Each row has a name. Each piece below is followed by the name of the row it came from, unless a question asks for something else. Each question is about the rows just above it.

[ 23 -47   8  61  24 -13  32]  z_826
[-12 -47 -13  24 -37  56 -37]  z_386
[ 71 -85   7 -35 -34 -39   5]  z_716
[ 61 -47 -13  24 -37   8 -37]  z_547
[-18   8 -56  34  21 -23  34]  z_226
[ 36 -65 -31 -24  -7 -32   1]  z_664
[ 46  50 -25  55 -15  32  -7]  z_782
Which entry of z_386 is missing from [-47  56 -12  24 -37 -37]?
[-13]
Which entry of z_664 is missing from [  1 -31 -24  -7 -65  36]?
[-32]
Shuffled z_826 with one entry gone: [ 32  23 -13 -47   8  61], missing
[24]
The row with [ 61 -47 -13  24 -37   8] is
z_547
Shuffled z_716 with one entry gone: [ 71 -39   7   5 -35 -85], missing
[-34]
Which entry of z_826 is missing from [ 23 -47  61 -13   8  24]?
[32]

[-10  17   6 -41  28  11  21 -24   8 -26  -6  64 -13 -23  -1  13   6]  z_149
[ -7   4 -14 -31  30  76 -31  58   4 -72   0  65 -16 -51   3  11  -8]  z_80
[-10  33  45 -61  21   8 -24  28  11 -26  -1  28  -2 -18  31  -4  32]  z_489
[ -2  -8  11 -13  12  19 -27  16  -2 -10  -4 -19  -4 -17  -7  13  33]  z_152
[-14   1  40 -51  12  13 -36  24  17 -26  -5  15   2 -10  14   7  53]  z_760
[-20  41 -18 -15  46  63 -44  57   4 -96   7  83   0 -78   3  -5 -26]  z_125
Shuffled z_489 with one entry gone: [ 45  32  21 -61   8 -26  11  -2 -18  28 -10  33  -4  31 -24  28], missing
[-1]
asked: [ 21   8 -24  28  11 -26]
z_489

[-38  12  57 -77  13 -81  41 -81  56   2  46 -56  29 -80 -40  21  -6 -25
  62  73 -85 -70   1  61 -41 -21   3 -86  75 -16   4  28 -58 -49  -4  27
 -44 -31  38] : z_441
[ 59  15 -29 -62   5  63 -75  52 -27 -54  16  56 -78 -23   1  84 -25  50
 -86  72  67 -61 -27  55  18  52 -69 -43  86  -2  45  40 -67  23  77  80
   4 -86  54] : z_887
[ 77 -43  -8  -7 -86 -33 -55 -74  73 -70 -28 -16   2 -47 -66 -47 -23 -31
 -54  76 -83  64 -30  59  56  32  15 -69 -69  39  36  18  58  55 -19  63
 -43 -55 -69] : z_483
[-45 -22  -1 -81 -20  20  -6 -51  34 -26 -51  75 -56  86 -84  83 -77  16
  73 -71  14 -76 -31  29  53  51   3   1 -46 -44 -66  58  53  15  64  -9
  12 -15 -17] : z_640
[-45 -22  -1 -81 -20  20 -21 -51  34 -26 -51  75 -56  86 -84  83 -77  16
  73 -71  14 -76 -31  29  53  51   3   1 -46 -44 -66  58  53  75  23 -37
  74 -57  -5] : z_781
[ -5 -41  25  24  50  -7  53 -14  60 -17  -7 -84 -88  43 -82 -87  -9 -31
  17 -54 -19  74 -39  74  41  87  77 -15 -64 -52 -84 -84 -77 -61 -60  36
  16  -6   4] : z_399
[-47  -1 -53 -85 -35 -87  33  63  45   0 -40   6 -23  20  35  41 -41  -2
 -24  49 -68  80  15 -67 -73  87  62 -15   7 -33 -75  35  60  -2  55 -54
  25   8  61] : z_510
[ 59  15 -29 -62   5  63 -75  52 -27 -54  16  56 -78 -23   1  84 -25  50
 -86  72  67 -61 -27 -69  18  52 -69 -43  86 -84  45  40 -67  23  77  80
   4  -7  54] : z_699
[ -2  45  40 -67  23  77  80   4 -86  51 -74 -50  13  -4  88 -70   9 -81
 -28 -56 -57  67   8  32  30   6  31 -37 -70   6 -54 -54  58 -45  59 -65
  62 -25  64] : z_230
[-60 -38  24 -20  52 -21 -17  15  25  68  -3 -70 -84 -47 -20 -35 -36 -18
 -69  -7 -44  -5  32 -30  15  56  59 -69  -8 -25 -37 -13 -60 -75 -46 -14
  20 -89 -31] : z_681
Shuffled z_887 with one entry gone: [ 67 -61  86 -29 -86  54 -78  18  72  84  56  80  15 -27  63 -23 -27 -69
   5   4  16  -2  55 -43  52  52   1  50 -86 -54 -25 -62  77 -67  59  45
  40 -75], missing
[23]
The row with [ -2  45  40 -67  23  77  80   4 -86  54] is
z_887
[-30  59  56  32  15 -69] is in which row?
z_483
Where do [-37 -70] appear?
z_230
Which entry of z_781 is missing from [ 23  75  53 -84 -46  58  51 -56 -71 -37 -81  83 -57 -45  86   3 -20  53
  34 -51  73 -21 -76  -5  14 -44 -26  16 -31  75  20  29  74 -51 -77 -66
  -1   1]?
[-22]

[-23 -12 -28 -28 -18 -19 -24  -6 -15 -21 -19 -19 -21   0 -13 -22 -12 -17
  12 -31  -9 -18 -24 -19  -9 -27 -13   3 -22  -1  -5 -28] = z_141
[ 24 -20  19  21   0  -6  23  23  12  -3  24  17   0  34  20  -6 -32  10
 -16  12  29 -18 -24  -9 -27 -19  22  30  21  24  37  -4] = z_761
[-20  -7 -17 -19 -19  -3 -27 -13 -12  -1 -16 -19 -11 -12  26   2  27 -10
 -71 -11 -10 -14 -24 -18  30 -29 -18 -12 -18 -10 -10   2] = z_219
Shuffled z_761 with one entry gone: [ -6  24  10  29 -19  -9  12   0  24 -16  12  23  17 -32  -4 -27 -18  -6
  21 -24 -20  30  24  23  21  20   0  37  -3  22  34], missing
[19]
[-18 -24 -19  -9 -27] is in which row?
z_141
Shuffled z_219 with one entry gone: [-17 -27 -24 -11 -18 -10 -10 -29 -19 -12  -3 -11 -20  27  -7 -10  26 -19
 -10 -13 -19  30 -16 -18   2 -12   2 -14  -1 -12 -18], missing
[-71]
asked: [ 24 -20  19  21   0  -6  23  23  12  -3  24]
z_761

[  8 -26  11  23  13   4 -22  42 -13  16   7  15 -16  13  -3  34  -2  16
  -6  41   8  29  -9 -22  17  74] -> z_211
[ 13 -32  -2  23  11   8 -23  41  -7  19   8  14 -22  18   1  35  -1  18
  -4  43   8  29  -4 -20  18  75] -> z_17
[ 14 -32   0  17   6  10 -20  29   2  17   3  12 -25  20   5  28   0  17
  -1  32  19  35   3 -14  16  58] -> z_191
[  6 -23  11  21  13   3 -20  41 -15  15   6  14 -13  11  -4  33  -3  15
  -7  39   6  25 -10 -21  -8  71] -> z_257
z_257 without one entry, shuffled: [  3  39  -8  25  15 -15  11  71  11 -10 -20  15  14  -3  13  41  33   6
 -21   6   6 -13  21 -23  -4]. Gone:
[-7]
z_211 without one entry, shuffled: [  7 -16 -22  16  42  16  34   4  13 -26  41   8  74  -9  13  -3  17   8
  -2  23  -6  15 -22  11 -13]. Gone:
[29]
z_17 without one entry, shuffled: [-32   1  -2  11  -7  35  18 -22 -20  75   8  23  18 -23  18  13  14  -4
   8  41  19   8  29  -4  43]. Gone:
[-1]
Which entry of z_17 is missing from [-32   8 -23  35  -4  18   1  -4   8  -1  75  29 -20  23  41  13  18  18
  -2 -22  19  -7  43   8  14]?
[11]
asked: [  8 -26  11  23  13   4 -22  42 -13  16   7  15 -16  13  -3  34  -2  16
  -6  41   8  29  -9 -22  17  74]
z_211

